0: [194 136 146 182 166 130 140 176 132 164 132 124 150 111  62 117 133 131 133 143 174 130 175 167 159 113  98 178 106  77 114  96]
1: [131 148 118  52 115 136 131 181  57  77 121  80 123 119 126 226 106 113 128  77 124 108 105 103 118 112 172  99 100 154 108  27]
2: [123  66 141 132 105 153 136 134 105 116 103 113 125 112 150 135 118 122 129 141 109 114 131 115 131 128 189 122 140 145 107  95]
3: [133 133 137 150 120 105  95 104 161  69 131 135 114 106 134  96 131 119 135 116 137 110 138 169 120 125 128  82 124 108 130 126]
4: [121 131 120  98 118 104 140 131 104 122 108 110 130 123 140 105 125 151 152 134 120 121 118  48 107 150 123 139 104 140 119  84]
5: [127 144 141 130 132 130 125 130 134  86 101 120 169 109 117 119 100 100 114 135 121 116 130 142 123 133 105 133 131 126 113 121]
6: [115 150 154  56 150 111 100 104 156 100 101 130 115 130  81 132 117 107 130 107 120 133 156 156 104 114 151  95 138 154  97 172]
7: [117 136 136 131 138 140 143 119 129 164 114 151  97 152 120 180 124 114 128 104 108 143 115 167 135 117 203  84 150 136 124 223]
8: [134 143 128  55 118 134 130 176  71  80 118  85 126 127 123 208 134 113 132  88 119 108 112 119 116 114 149 109 102 150 108  37]
9: [120 168 136  85 119 111 131 103 113  51 102 145 135 110 155 103 127 130 124 128 123 122 122  92 106 138 139  96 121 133  98 104]
10: [168 131 143 187 133 119 138 159 124  84 125 146 127 108 127 109 135 133 147 134 172 118 150 172 176 117  85 169 128  62 127 102]
11: [184 134 143 182 151 134 136 168 131 142 134 124 141 114  82 121 131 125 132 134 177 121 165 168 166 115  98 184 114  74 117  97]
12: [115  59 134 124 118 148 146 111 101 141 160 119 156 118 168  94 117 147 143 126 115 127 105  78 132 110 153 107 124 109 125 103]
13: [107  99  95 106 120 158 138 126 104 208 140 125 105 153 148 126 119 115 128 110 105 143 107 108 113 132 173 129 127 156 122 196]
14: [124 139 138 140 112  89  82  81 175  50 129 141 102  94 153  96 131 109 136 106 147 118 129 169 120 118 135  70 121  96 110 123]
15: [122 113 106 125 128 137 127 147  95 198 145 154 107 130 160 112 134 136 126 121 131 160 100 116 116 115 173  93 113 121 111 169]
16: [128 123 133 130  80 141 122 114 112  72 188  95 125 113 121 166 186 158 142 120 113 102 119 160 112 238  99  86 118  92 101  26]
17: [114 168 122 126 132 149 136 106 131 126  93 185 142  95 145 179 120 119 115 143 109 136 129 159 102 106 214  86 163 136  99 214]
18: [153  64 113 148 138 123 145 185  83 218 128 139  92 178 151 146 149 153 137 148 135 149 115 121 139 106 103 152 123 139 158 146]
19: [111 129 127 100 143 133  95  79 161  91 122 138 133 126  98 116 116 113 118 114  91 132 127 155 102 144 123  86 133 155 130 179]

[111 129 136 144 123 137 133 113 133 111 114 106 139 132 160 201 130 133 123 151 107 115 114 153 133 132 106 156 162 107 119 109] --> 5 2 3 10 4
[143 149 155 138 150 135 136 153 135 115  62 139 139 119  94  91 127 135 136 141 115 140 151 170 130 153 115 116 131 120 119 144] --> 5 3 19 6 10
[121 124 114 124  99 144 124 117 114  87 180  94 117 114 125 149 171 153 133 124 103 102 118 164 116 236 102  96 114 109 162  48] --> 16 3 4 5 9
[123 123 129 132 139 138 145 129 118 166 115 142  96 146 137 171 128 119 127 111 113 145 111 159 135 116 189  90 144 136 121 202] --> 7 15 13 17 19
[146 152 134 163 138  97 150 169  94  98  71 132 113 109 166  51 144 115 108 134 205 131 115 131 166 112  92 174 122  67 103 105] --> 10 11 5 0 3
[135 127 127  75 130 150 128 154  84 104 139 103 121 108 163 128  99 108 103 116  65  92 112 101 110 132 184 104 117 180 255 122] --> 2 4 12 13 8
[ 92 123 104 112  94 154 121  13 225 162 255 138 191 148 151 116 133 146 129 130 124 125 143   0 103 134  99 124 127 137 118 155] --> 12 4 19 13 9
[129 119 109 192 107 137 141  30 196 129 232 118 170 111 177 109 126 153 146 160 142 128 115  30 142 115  98 188 122  91 125 106] --> 12 4 5 3 10
[146 136 133 138 146 145 132 169 106 143 133 131 156 143  70 139 134 121 124 138  97  83 160 157  96 120 137 104 138 177 154 138] --> 5 19 6 2 3
[148  92 124 107 142 141 139 194  84 154  92 118 106 163 135 123 132 122 118 153 106 121 135 150 102 125  85 134 131 157 109 115] --> 18 2 5 4 15
[120 137 131  57 117 109 141 123 100  92 113  83 137 142 138  97 128 166 112 125 151 109 115 127 120 190  72 173 127 132 104  73] --> 4 5 9 8 16
[125 120 111 174 106 129 133  48 186 123 210 126 152 122 173  93 130 146 139 145 145 128 114  48 139 115 112 158 124 103 125 118] --> 12 4 3 5 9
[150 111 142 188 129 136 133 177  99 153  75 106 141 121 130  33 114 129 127 150 120 140 127 173 106 134 110 118 119 131 112 104] --> 5 2 11 10 3
[133 127 145 136 161 131 149 134 161 188 119 158 101 149  47 149 148 154 155 125 121 149 172 153 134 119 151  92 156 128 120 155] --> 7 6 15 19 13
[126 122 141 147 149 141 154 115 173 177 112 164  94 151  52 180 152 157 170 118 113 150 162 154 130 110 172  87 173 129 122 164] --> 7 6 17 19 15
[148  63 115 157 144 127 145 182  92 216 113 150  98 169 113 151 142 148 141 142 134 148 131 149 134 112 114 134 141 148 120 160] --> 18 15 13 7 2
[114 118  95 153 130 138 137 119 129 218 116 183  92 113 134 188 139 124 131 136 100 169 111 170 135 137 179  93 147 123 132 255] --> 7 17 13 15 18
[149  59 116 175 136 130 148 178  91 223 117 146 101 173 128 166 142 154 142 147 128 151 119 148 142 112 106 142 144 141 125 159] --> 18 15 13 7 2
[120 176 141  76 121  97 136  98 117  44  80 160 137 104 155  79 120 130 129 138 124 130 125  79 103 133 132  96 119 131  97 114] --> 9 4 5 3 14
[116 127 133  91 158 124  84  77 160  84 110 145 121 130  85 102 121 112 116 114  94 132 131 175  98 150 126  80 134 165 134 198] --> 19 6 3 5 14
[121 117 116 161 112 102 132 101 160 110 108 144 103 145 147 112 131 142 152 128 121 137 102 105 119 105 154  96 132 149 125 155] --> 3 19 15 2 9
[111 132 142 174 117 149 140 100 156 125 126 112 145 127 165 234 137 138 128 159 100 131 114 159 141 128 107 144 172  84 122 118] --> 5 2 10 3 7
[113 132 116 100 117  97 141 118 103 117 110  95 133 109 162  81 118 158 148 132 102 123 108  13 109 167 129 138  96 144 119  96] --> 4 9 12 2 5
[102 116  80 103 125 158 138 125 106 234 150 130 104 166 146 125 121 113 128 101 108 152  98 111 109 133 159 133 124 155 127 227] --> 13 15 7 18 12
[148 152 164 137 156 137 138 167 127 124  57 134 146 118  80  76 118 128 130 139 119 147 155 173 139 155 108 125 128 121 113 143] --> 5 11 0 10 3
